In the rows, 128 means zero.
Families of rows that turns and mirrors carry onto each other, the same ones carrying the whole set onto itself: the rest of each named row's family, in list order:
5 families of 8 rows:
dato: [129 124 151 157  91 118 112 115 161]
nud: [123 121  78 148 124 167 135 119 123]
godib: [138  88  93 159 101 141 138 128 109]
Gilif: [122 115  78 128 115 167 115 116 135]
Zuzes: [118 104 148 142  87 123 142 139 113]
vid: [122 101 132 139  80 105 134 138 123]
Masav: [133 149 139 117 115 145 108 129 170]
duga: [ 97 138 109 113 114 146 116 146 134]
Vop: [155 144 103 137 160 129 136 113 132]
medup: [132  89  97 161  96 129 141 106 117]
moze: [153 149  91 151 134 150 130  99 153]
zugo: [121 114 143 136 112 120 151 141  98]
reli: [134 153 138 126 131 138 108 133 165]
fos: [107 123  79 127 136 155 132 131 136]
Lunel: [170 115 117 147 119 115 155  97 139]
zut: [103 138 134 126 105 156 123 153 123]
Nedib: [149 120 155 140  85 116 129 116 159]
dinas: [106 129 121 116 122 155 116 155 121]
zoven: [160 130 158 150 108 114 130 132 152]
tuve: [128  99 142 126  93 127 150 139 110]
Mab: [116 130 127 106 122 158 130 151 120]
gonu: [141 111 149 145 103  94 144 132 149]
kunu: [161 115 114 164 115 112 148  91 140]
Vezu: [122 154 127 120 141 134 125 136 167]
fod: [126 141 138 139 115 137  94 127 171]
Samok: [124 102 134 143  85 134 127 152 110]
Lol: [131 156 150 132 122 144 125 138 159]
tisu: [113 110  84 148 112 158  99 118 140]
murun: [155 110 106 155 102  96 140 102 145]
pag: [159 126 118 155 135 110 155 101 124]
veze: [141 125 161 150  94 107 134 122 148]
Genul: [135  85  97 153  84 136 135 108 124]
sode: [156 142  98 128 149 145 136 107 149]
dabe: [119  92  98 167  89 137 120 104 133]
Pifar: [117 117  78 133 127 161 115 127 125]
vig: [134 154  91 130 136 134 120 110 162]
Beg: [151 145  99 136 148 140 121 110 156]
Tos: [135  84  99 157 103 111 150 120 124]
Riru: [176 125 113 165 113 115 133 104 148]
beku: [115 130 128 118 137 138 130 152 105]

The rest of the family of Beg: Zuzes, medup, reli, dinas, kunu, veze, Pifar
The rest of the family of moze: nud, godib, zut, zoven, Samok, Lol, Riru
The rest of the family of Masav: Gilif, Lunel, Nedib, tuve, Mab, Genul, sode

Families of rows that turns and mirrors carry onto each other, the same ones carrying the whole set onto itself: the rest of each named row's family, in list order:
5 families of 8 rows:
Vubep: [168 155 116 160 155 155 137 125 174 137 102 158 123 183 128 150 141  96
 126 137]
Kop: [148 152 121 150 176 139 119 138 155 137 166 140 121 134 131 121 152 127
 117 148]
pagi: [164 155 118 161 158 157 139 117 172 136 101 156 122 181 136 152 150  89
 126 138]
sibaf: [163 151 116 161 152 156 137 116 181 128 105 158 120 185 129 153 143  93
 126 133]
nefaz: [ 97 103 124 136  98 128 125  89 146 139 134 140 136 164 146 114 159 134
 144 135]
venu: [151 173 131 142 132 134 141  93 142 134 111 139 122 117 132 166 138 181
 176 143]
teza: [111 137 103 137 125 177 156 102 155 118  94 145 123 135 135 146 157 111
 134  95]
fov: [143 123 109 152 116 117 138  96 171 166 144 169 126 170 103 151 123 152
 185 127]
dasa: [163 150 123 157 154 154 138 120 173 130 109 157 121 183 125 166 140  86
 137 141]
leki: [158 130 147 165 146 186 136  87 119 121 109 124 157 152 122 146 145 147
 168 175]
Peli: [148 180 126 145 129 133 138 103 146 129 118 143 120 123 136 169 142 178
 183 142]
kurav: [147 106 101 149 175 195 133 108 130 144 161 134 142 130  93 131 141 133
 162 132]
gizav: [144 181 137 148 129 131 150  97 146 129 116 143 131 118 129 162 133 173
 171 142]
zav: [107 129 106 130 130 168 166 102 155 113  98 139 135 130 136 154 151 108
 142  99]
tavi: [155 129 144 159 138 184 136  91 114 124 104 120 151 157 128 153 149 150
 172 178]
zaz: [148 104 100 157 169 193 136 109 132 149 162 131 135 129  97 125 147 137
 164 143]
popuf: [100 101 129 143  97 128 131  89 141 127 141 140 144 165 140 114 148 128
 140 137]
rorof: [ 94 106 125 145  94 131 134  92 152 128 135 138 145 167 144 113 157 144
 146 136]
sovi: [149 177 130 144 138 138 141 100 141 132 120 141 133 120 133 169 142 180
 185 141]
tubu: [ 93 107 117 142 100 131 131  88 146 138 138 141 144 170 146 112 159 142
 142 129]
Lere: [151 180 129 148 131 139 145  94 139 131 116 139 120 127 133 169 143 178
 183 138]
Vuf: [150 148 116 147 174 136 119 140 147 138 172 146 133 135 128 121 146 130
 121 147]
donut: [145 104 100 152 172 189 138 112 137 150 153 129 137 127  90 127 146 142
 159 143]
biz: [108 126 105 132 124 172 153  98 162 124  92 143 122 132 137 147 161 108
 138 100]
Rosiz: [110 126 101 137 124 173 154  96 151 121  97 145 123 141 139 144 159 105
 137  93]
pufog: [142 157 121 149 171 130 123 132 158 129 174 142 133 133 130 124 146 123
 125 157]
zur: [152 128 147 159 142 182 133  88 109 128 108 117 145 158 116 149 150 153
 166 176]
tinuk: [133 109 101 150 167 191 144 110 139 147 160 130 144 127  87 134 140 137
 169 138]
femi: [149 155 115 149 180 139 122 141 152 140 171 145 127 138 134 124 152 126
 125 144]
Gipi: [147 131 155 165 135 186 138  87 115 121 112 122 150 161 111 153 140 144
 168 173]
tuka: [145 132 103 157 110 118 134  85 174 165 140 164 119 170 115 141 132 157
 186 135]
lemi: [157 150 123 154 157 157 135 125 174 137  99 157 118 183 130 155 152  93
 129 137]
Lel: [138 127 100 155 108 123 130  94 178 167 144 164 121 171 111 140 131 156
 188 137]
Vibad: [105 130 105 131 124 171 157 101 157 114  98 144 124 141 137 152 157 116
 139  90]
Gok: [ 89 107 120 141  95 137 128  95 145 130 136 137 143 170 140 110 159 136
 139 134]
mem: [143 126 106 147 115 117 129  90 171 173 135 162 120 168 113 147 134 159
 188 136]
suna: [151 130 143 163 143 186 141  88 111 127 111 115 150 154 125 145 151 156
 170 176]
suzis: [144 123 111 154 111 124 131  89 173 162 146 168 121 164 112 147 131 159
 193 134]
dav: [147  99  98 150 166 193 136 111 131 146 155 133 142 124  96 127 141 137
 166 139]
Moku: [143 153 114 144 178 136 123 137 158 132 166 141 137 140 131 120 145 126
 115 144]

The rest of the family of zav: fov, dasa, gizav, popuf, pufog, tinuk, Gipi
The rest of the family of Peli: Vubep, teza, tavi, Vuf, Lel, Gok, dav
The rest of the family of sibaf: leki, kurav, rorof, sovi, Vibad, suzis, Moku
The rest of the family of pagi: zaz, tubu, Lere, Rosiz, femi, tuka, suna

Families of rows that turns and mirrors carry onto each other, the same ones carrying the whole set onto itself: the rest of each named row's family, in list order:
7 families of 4 rows:
Lod: [121 106 147 124 169 123 117 110 115]
kat: [149 131 132 180 123 109 146 131 125]
nupub: [126 102 146 142 168 105 119 127 127]
Gup: [128 159 116 124 110 122 172 123 125]
Nife: [113 156 115 125  99 133 162 140 138]
pezu: [120 139 130 112 130 139 118  82 128]
Vuze: [171 108 126 151 107 126 143 127 124]
givud: [143 109 133 156 105 123 162 146 116]
Deve: [135 165 101 112 108 139 130 142 128]
metuk: [130 109 144 148 139 104  92 128 108]
vepen: [150 120 132 172 122 101 120 140 115]
nof: [154 108 141 135 127 109 154 156 108]
pakuz: [146 143 121 163 114 125 132 166 135]
Kunir: [128 141 119 129  96 142 169 142 121]
lisat: [104 126  99 114 136 134 120 103 149]
domus: [148 154 131 127  92 146 146 121 116]
tadu: [146  96 143 122 142 129 104 107 116]
vebo: [107 137 128 106 160 138 129  98 126]
pamok: [145 154 116 113 115 152 141 158 125]
Vobo: [101 146 137  90 135 128 133 110 114]
Dadid: [104 119 128 134 149 120  86 127 140]
danib: [137 103 142 156 118 109 145 160 119]
zifik: [102 156 127 100 150 136 131 117 133]
virig: [112 152  98 105 127 132 110 114 138]
magu: [110 108 160 136 139 122  97 126 106]
litup: [ 95 134 126 124 143 128  89 122 139]
Soz: [140 159 117 155 111 131 135 160 138]
Tuti: [127  91 133 128 156  99 130 112 122]

The rest of the family of vebo: Lod, givud, Kunir
The rest of the family of nupub: Nife, danib, zifik
The rest of the family of kat: lisat, pamok, magu
The rest of the family of tadu: pezu, Vuze, domus
The rest of the family of Vobo: Gup, nof, Tuti

